One vector is turned by the same rotation once a step. Each row is the vector after some number of steps, and that number follows the row.
The counts run from 0 to 643.
[-32  35  -7 -11 -25 -57  18  42  15  19 -23 -34 -25 -10  -2 -27  46  33
  25 -44 -48 -29 -21 -16  -8  -6 -50  15  59  -8  31  15  20 -10 -12  -8
  43 -16 -29  60   5   8  13  -7]  267
[-11 -18  -8 -36 -32 -48 -33   7  45  42   2 -20 -33 -13  -5 -14  30  48
  44 -58 -21 -17 -25 -25 -26  19 -37  14  65   3  18  33  -5 -21  -3 -27
  29  15  22  45  17  31   6  11]  402
[-14 -32 -15 -31   5 -68 -34   7  41  33 -24 -17 -21  11 -24 -39  -4  27
  33 -56 -13  17 -36  -9 -15  25 -58  27  53  14  16  17 -15 -12  -7 -31
  24  30  42  32   2  35   8  11]  484
[-55   8   4 -11  17 -43  22  29   6 -14 -36  -2 -32  18 -44 -37  20  17
  18 -53 -59  19 -36   4   4  15 -72  -1  24  -8  17  -4  26  -7 -29  12
  -1   0 -12  68  10 -18  17 -23]  351
[ -1  16  34 -14 -31 -30 -15  16   8  39  15 -26 -29 -20 -21 -18  57  55
  28 -70 -34  -5  -4 -20 -13  -2 -59 -39  59 -24   9  14  38  -7 -34   0
   6  24  15  43  23 -16  20   8]  637
[ -1   8  38  14 -17 -61  29  48  33  40 -18 -23  -9   2 -26 -46  38  55
   3 -56 -15 -11   5 -38   0 -14 -41  31  28 -27  20  32 -10  -2   4 -24
  15  -9  19  60 -13  24 -20  12]  7
[-39 -32  20 -37   6  -5 -47  15   6  -7   0 -18 -17  -8 -16  -8  37 -16
  45 -56 -26   1 -34  -9 -21 -10 -47 -15  79  18  20 -10   9 -33 -55  -3
  27  12  -3  47  21  -2  65  -4]  451
[-16 -16  60   3  -7 -20  -3  47  28  18  13 -19  -3   5   4 -22  36  48
  15 -47   4  -8  10 -57   1 -28 -58 -23  65 -31  16  17  -6  -9 -24 -41
  25  27  18  50   1  30  30  27]  162
[  0   2  24 -29 -16 -28 -37 -10   6  46  16 -34 -22 -23 -36 -15  50  29
  41 -57 -39  -8 -23   0 -27   3 -55 -11  67  -4  -2  12  32 -16 -45  18
  -3  11   5  52  18 -14  14  -3]  471
[-18 -12  18 -22   7 -35 -39   2  33  14 -13  10 -47   7 -40 -24   9  45
  30 -78 -32  32 -37 -16 -21  31 -58  -3  37 -10   5  31  11 -26 -17 -23
 -19  32  47  35  11   7  28   3]  419
[-27   8  20 -35  -3 -10 -36  32   7   6  -6 -21 -18 -15   2   7  62 -12
  26 -56 -32  -1 -23 -13 -11  -6 -44  -7 100  -5  36  17   1 -16 -45 -22
  27 -11  16  45   4  10  61  -9]  203
[-43 -27  36   0  17 -29   6  32   3  -7 -25  -5 -12  39 -51 -61  22  13
  15 -77 -15  46 -25   5  17   3 -63 -23  29  -9  14  -8 -10  -5 -25 -16
  -9  31  44  44  -9  -6  25  -1]  436
[-13  -1  -5 -35  29 -50 -49  18  37  11 -26 -24 -12 -12  -7 -12   5   4
  20 -51 -16  22 -49 -26 -45   6 -63  36  51  17  12  15  11 -32 -42 -23
  33  12   6  35   4  32  42   5]  431
[-35 -35   8 -33  -9 -24 -40  15  21  -4  -6 -14 -23  -8 -13 -20  21   3
  54 -58 -16 -27 -38 -19 -39 -16 -28   8  58  24  15   4  10 -56 -47 -15
  29  21 -20  41  25  21  50  -3]  248
[-16 -14  35  29 -41 -45  20  38  20  31   8 -39  -3   4 -30 -67  37  34
  33 -66   2 -11  -6 -21  -5 -29 -42 -15  27 -23   7 -17   9 -16 -33 -14
  36  40  -2  35  13 -11   0  17]  482
[-23 -29  36 -38  20  -2 -47  12   8  -8  -4   3 -29   8 -35  -6  31 -11
  36 -63 -36  -2 -31 -16 -31 -14 -18  17  56  20  25  25  -8 -53 -35 -14
   1 -11   4  65  12  23  51 -24]  642
[-20  -6  11 -40  37 -44 -36  14  26  21 -38 -15  -8   3 -28 -15  18  -4
  10 -53 -36  30 -34  -9 -19  15 -50  50  54  17  28  31 -17 -19 -16 -24
   2 -23  28  66 -11  33  15 -14]  541
[-38 -44  12 -20  -1 -20 -50  23  25 -13 -13   2 -35  12 -17 -27  12   5
  45 -69 -18  -2 -48 -16 -29   2 -25   6  46  14  11  19  -4 -52 -32 -31
  18  24  12  36  19  24  56  -5]  82
[-32 -26  62  -3 -11 -16  14  38  11  26  20 -31  10  -4 -12 -30  52  19
  25 -22  -6 -29  16 -38  11 -33 -64 -25  63  -9  20 -20   5  -4 -36  -6
  29   9 -17  72  -1  12  14  15]  178
[-17  38  17  -3  -8 -38  20  58   8  20 -28 -37  -7  -5  -9 -12  59  11
   5 -47 -38 -11  -8 -16  -6 -15 -48  32  62 -18  42  26  -4  -6 -15 -16
  22 -40  -7  60 -12  10   7 -16]  624
[-44  -5  37  -2 -14 -19  38  52 -14   0 -18 -19 -12  19 -40 -46  59   0
  27 -54 -43 -29 -15  -2  10 -22 -27   5  41  -3  39  -2  -7 -19 -14   2
  20 -28 -28  86   0   0  13 -26]  506
[-35  28  19  -1  12 -30  23  64   3 -15 -50 -23 -13  19 -29 -39  47 -14
  -2 -71 -37  27 -25  -2  10  -9 -42  33  40  -7  41   8 -13 -14 -20 -19
  17 -28   8  53 -16   8  36 -18]  120
[-10 -12  34 -24  25 -34 -51  22  47   8 -15   1 -22  -7 -15 -12   5  26
  13 -62 -11  26 -27 -39 -43  -5 -53  22  48  -4  10  39   4 -44 -37 -31
   5  19  25  34  12  36  45   8]  228
[ -8 -20  67  22 -22 -28  12  45  17  40   9 -49  17   6 -31 -52  49  25
  20 -62  24 -19  16 -33   2 -44 -33   0  44 -23  11  -2 -16 -12 -23 -14
  26  17  14  50  -4  13   4  17]  125
[-16  23  55  16 -34 -17  10  53   8  17  -2 -25 -11  -5 -17 -33  59  36
   8 -84  -2   2   5 -19   6 -16 -43 -32  63 -39  19  19  -6  -3 -17 -23
  19  24  38  30  -1  -5  29  10]  52
[  2   7  50  -3 -17 -42   5  23  20  46  16 -22 -15 -14 -35 -31  50  67
  21 -34 -28 -26   6 -42 -14 -19 -57 -10  40 -24   9  18  34 -10 -25   2
  -4  -1 -13  79  12  -1  -9  10]  527
[-25 -28  -3 -14   4 -61  -7   3  29  23 -25   0 -39  25 -57 -54   0  50
  36 -66 -30  24 -39  -6 -10  37 -56   8  21  -3   8  16  -1  -8   1 -13
  -6  20  33  51  11  10  -6  -1]  34
[-17  -4  63  12  -9 -22  27  44 -13  11   1 -34   7  -1 -52 -55  57  -7
  25 -61  -8 -12   1  -7  -6 -47 -33   1  29  -8  25 -21   6 -25 -43  10
  11  -2 -17  64   2 -16   9  -7]  425
[-39 -54   6 -22  23 -38 -24  20  21 -13 -14   4 -27  25 -29 -39  -6   2
  49 -46 -22 -12 -46 -12 -27  -1 -29  31  29  32  15   4 -11 -51 -25 -23
  20  13 -14  62   7  41  26 -12]  330
[-22 -42  13 -46  -5 -30 -35 -20   4  44  10 -23 -22   2 -50 -25  31  15
  57 -40 -44 -15 -32   6 -13  19 -53 -13  56  24   7  -7  11 -15 -34  16
  -5   5   9  72  14  -2   3 -13]  86
[ -5   9  47  18 -11 -59  34  43  31  37  -3 -18 -23  10 -39 -53  29  68
   5 -52 -20 -12   0 -33  -1 -17 -50  13   7 -28  14  24  10 -11  -1  -5
   4   3  -8  70  -1  10 -17   6]  226
